One turn sends every row of this set to another row. A few are shown first. Where does it send the rows asked after them?
Q83: | -2.167 | -2.102 |  0.851 |  0.446 | -1.210 |  0.140 | -0.730 | -0.210 |  1.595 | -0.156 | -1.676 | -2.161 |  2.013 | -0.681 |  2.493 |  0.983 | -2.387 |  0.501 |
Q475: |  0.489 | -1.307 |  0.394 | -1.137 | -0.565 |  0.324 | -1.361 |  0.062 |  2.512 |  1.443 | -0.530 | -1.610 |  0.380 |  0.209 |  3.162 |  0.113 | -1.932 |  1.540 |
Q621: | -1.892 |  2.213 | -0.298 | -0.385 |  0.031 |  0.388 | -4.782 | -0.107 | -1.608 |  0.455 | -0.567 | -1.966 |  1.912 |  0.519 | -1.547 |  1.787 | -1.018 |  0.772 |
Q858: |  0.632 | -1.503 |  0.692 | -0.527 | -0.130 |  0.211 | -1.677 | -0.177 |  0.830 | -1.272 |  0.221 | -1.376 | -0.071 | -0.759 |  2.583 |  0.234 | -2.892 |  0.881 |
Q603: | -2.394 |  1.553 |  1.031 | -0.078 | -0.324 | -0.044 | -4.548 | -0.308 | -0.750 |  1.429 | -0.130 | -2.349 |  1.997 |  1.805 | -0.555 |  2.548 |  0.435 |  1.403 |
Q510: |  0.335 |  0.296 | -1.441 |  1.328 |  0.891 |  1.091 | -2.973 | -2.822 | -1.455 |  1.113 | -0.739 | -2.240 |  0.991 |  1.371 | -0.254 |  1.853 |  0.601 |  0.709 |
Q762: |  0.848 | -0.722 |  0.062 | -1.183 | -0.649 |  0.540 | -1.433 |  0.307 |  2.672 |  0.144 | -1.113 | -1.909 |  0.485 | -0.520 |  2.816 |  0.331 | -2.434 |  1.858 |
Q812: | -0.057 |  0.175 | -1.474 |  0.882 |  1.052 |  1.048 | -3.484 | -3.204 | -0.528 |  1.199 | -0.661 | -2.639 |  0.524 |  1.236 | -0.096 |  2.033 |  0.451 |  0.869 |
Q609: | -0.196 | -2.573 |  0.554 |  0.473 | -0.702 | -1.287 | -1.070 |  0.670 |  1.576 | -0.742 | -0.904 | -2.170 |  1.431 |  0.254 |  2.247 |  1.976 | -1.753 | -0.754 |
Q820: |  0.663 | -1.295 |  0.085 | -1.157 | -1.183 |  0.324 | -1.491 |  0.319 |  3.382 |  1.322 | -1.488 | -2.149 |  0.416 |  0.184 |  2.332 |  0.699 | -1.763 |  1.115 |
Q71: | -2.561 |  0.546 |  0.472 | -0.125 |  0.924 | -0.241 | -2.566 | -0.301 |  0.130 |  0.384 | -2.209 | -2.425 |  1.502 |  2.765 | -0.501 |  1.476 |  1.585 | -0.736 |
Q778: | -2.118 |  1.492 |  0.839 | -1.463 |  0.474 | -0.028 | -3.258 | -1.440 | -0.956 |  0.655 |  0.332 | -4.689 |  0.103 |  1.690 | -0.231 |  2.553 | -0.546 | -0.680 |
Q242: | -1.501 |  0.986 | -0.062 | -0.554 |  1.686 |  1.200 | -3.752 | -0.357 | -0.902 | -1.487 | -1.793 | -1.792 |  0.663 |  1.315 | -0.755 | -0.096 | -0.137 | -0.700 |
Q506: | -0.224 |  0.083 | -1.247 |  1.201 |  0.479 |  0.773 | -3.067 | -3.175 | -0.894 |  1.522 | -0.658 | -2.592 |  0.789 |  1.703 |  0.061 |  2.094 |  0.859 |  0.650 |
Q887: |  0.382 | -1.534 |  0.475 |  0.230 | -0.608 |  0.168 | -1.360 |  0.611 |  0.448 | -1.994 | -0.683 | -1.432 |  0.838 | -0.398 |  2.806 |  0.209 | -1.981 |  0.667 |
Q712: | -3.076 | -0.833 |  0.876 | -1.389 | -1.811 | -0.038 | -3.785 | -1.879 | -0.937 | -0.019 | -0.014 | -3.148 |  1.566 |  0.518 | -1.140 |  1.435 |  0.377 |  0.600 |
Q539: | -1.413 | -0.266 | -0.500 | -1.174 | -0.035 |  2.315 | -4.656 |  0.850 | -0.993 |  0.885 |  0.056 | -3.136 |  3.071 |  0.712 | -0.088 |  0.756 |  0.827 |  1.006 |
Q654: | -0.144 | -1.988 |  0.227 |  0.000 | -0.109 | -1.136 | -0.441 |  0.651 |  1.380 | -0.135 | -0.583 | -1.551 |  1.657 |  0.322 |  2.570 |  1.290 | -2.594 | -0.234 |
Q37: | -0.908 | -0.972 |  0.443 |  0.076 | -0.321 |  0.652 | -0.897 |  0.251 |  2.584 |  0.964 | -1.048 | -2.947 |  0.586 | -0.933 |  1.912 |  0.081 | -3.174 |  2.302 |
Q319: | -2.012 | -0.434 | -1.007 | -1.081 |  0.766 | -0.194 | -3.500 |  0.111 |  0.245 |  0.966 |  0.058 | -4.295 |  1.107 |  0.501 | -2.198 |  2.185 | -0.917 |  1.565 |
Q710: | -0.671 | -2.106 |  0.344 | -0.280 | -0.471 | -0.990 | -0.207 |  0.273 |  2.408 | -0.135 | -1.246 | -2.046 |  1.326 |  0.208 |  2.921 |  1.709 | -1.452 |  0.557 |
Q995: | -1.168 |  1.741 | -0.417 | -1.853 |  1.510 |  1.361 | -3.877 | -0.405 | -0.453 |  1.316 |  0.178 | -4.397 |  1.201 |  1.004 |  0.150 |  2.288 | -0.810 | -0.497 |
Q883: | -2.579 |  1.595 |  0.395 | -0.830 | -0.022 |  0.599 | -5.536 | -1.167 | -0.033 |  0.836 | -0.373 | -2.231 |  0.833 |  0.551 | -0.974 |  2.488 | -0.537 |  1.239 |
Q862: | -1.424 |  1.929 |  0.455 | -1.880 | -0.427 |  1.323 | -3.454 | -1.221 | -1.836 |  0.583 |  0.100 | -4.167 |  0.991 |  1.534 |  0.564 |  1.312 |  0.046 | -0.817 |
Q614: | -2.078 |  1.377 | -0.072 | -1.496 |  1.236 |  1.215 | -4.147 | -1.248 |  1.612 |  0.515 | -1.938 | -2.534 | -0.762 |  1.900 | -0.513 |  0.932 |  0.686 |  0.533 |
Q225: |  1.263 | -1.543 |  0.811 | -0.012 | -0.710 |  1.105 | -2.197 |  0.490 |  0.871 | -1.600 | -0.026 | -1.730 | -0.361 | -0.374 |  2.017 | -0.335 | -2.064 |  0.839 |
Q825: | -0.853 | -1.446 |  0.872 |  0.800 |  0.014 |  2.039 | -1.888 |  0.967 |  0.682 | -0.848 | -0.657 | -2.078 |  1.405 | -1.029 |  2.564 | -0.069 | -2.638 |  1.451 |

Q825 turns into Q83
Q621 turns into Q603
Q858 turns into Q654
And these:
Q506 turns into Q812
Q319 turns into Q539
Q710 turns into Q762
Q242 turns into Q71
Q778 turns into Q995
Q609 turns into Q820

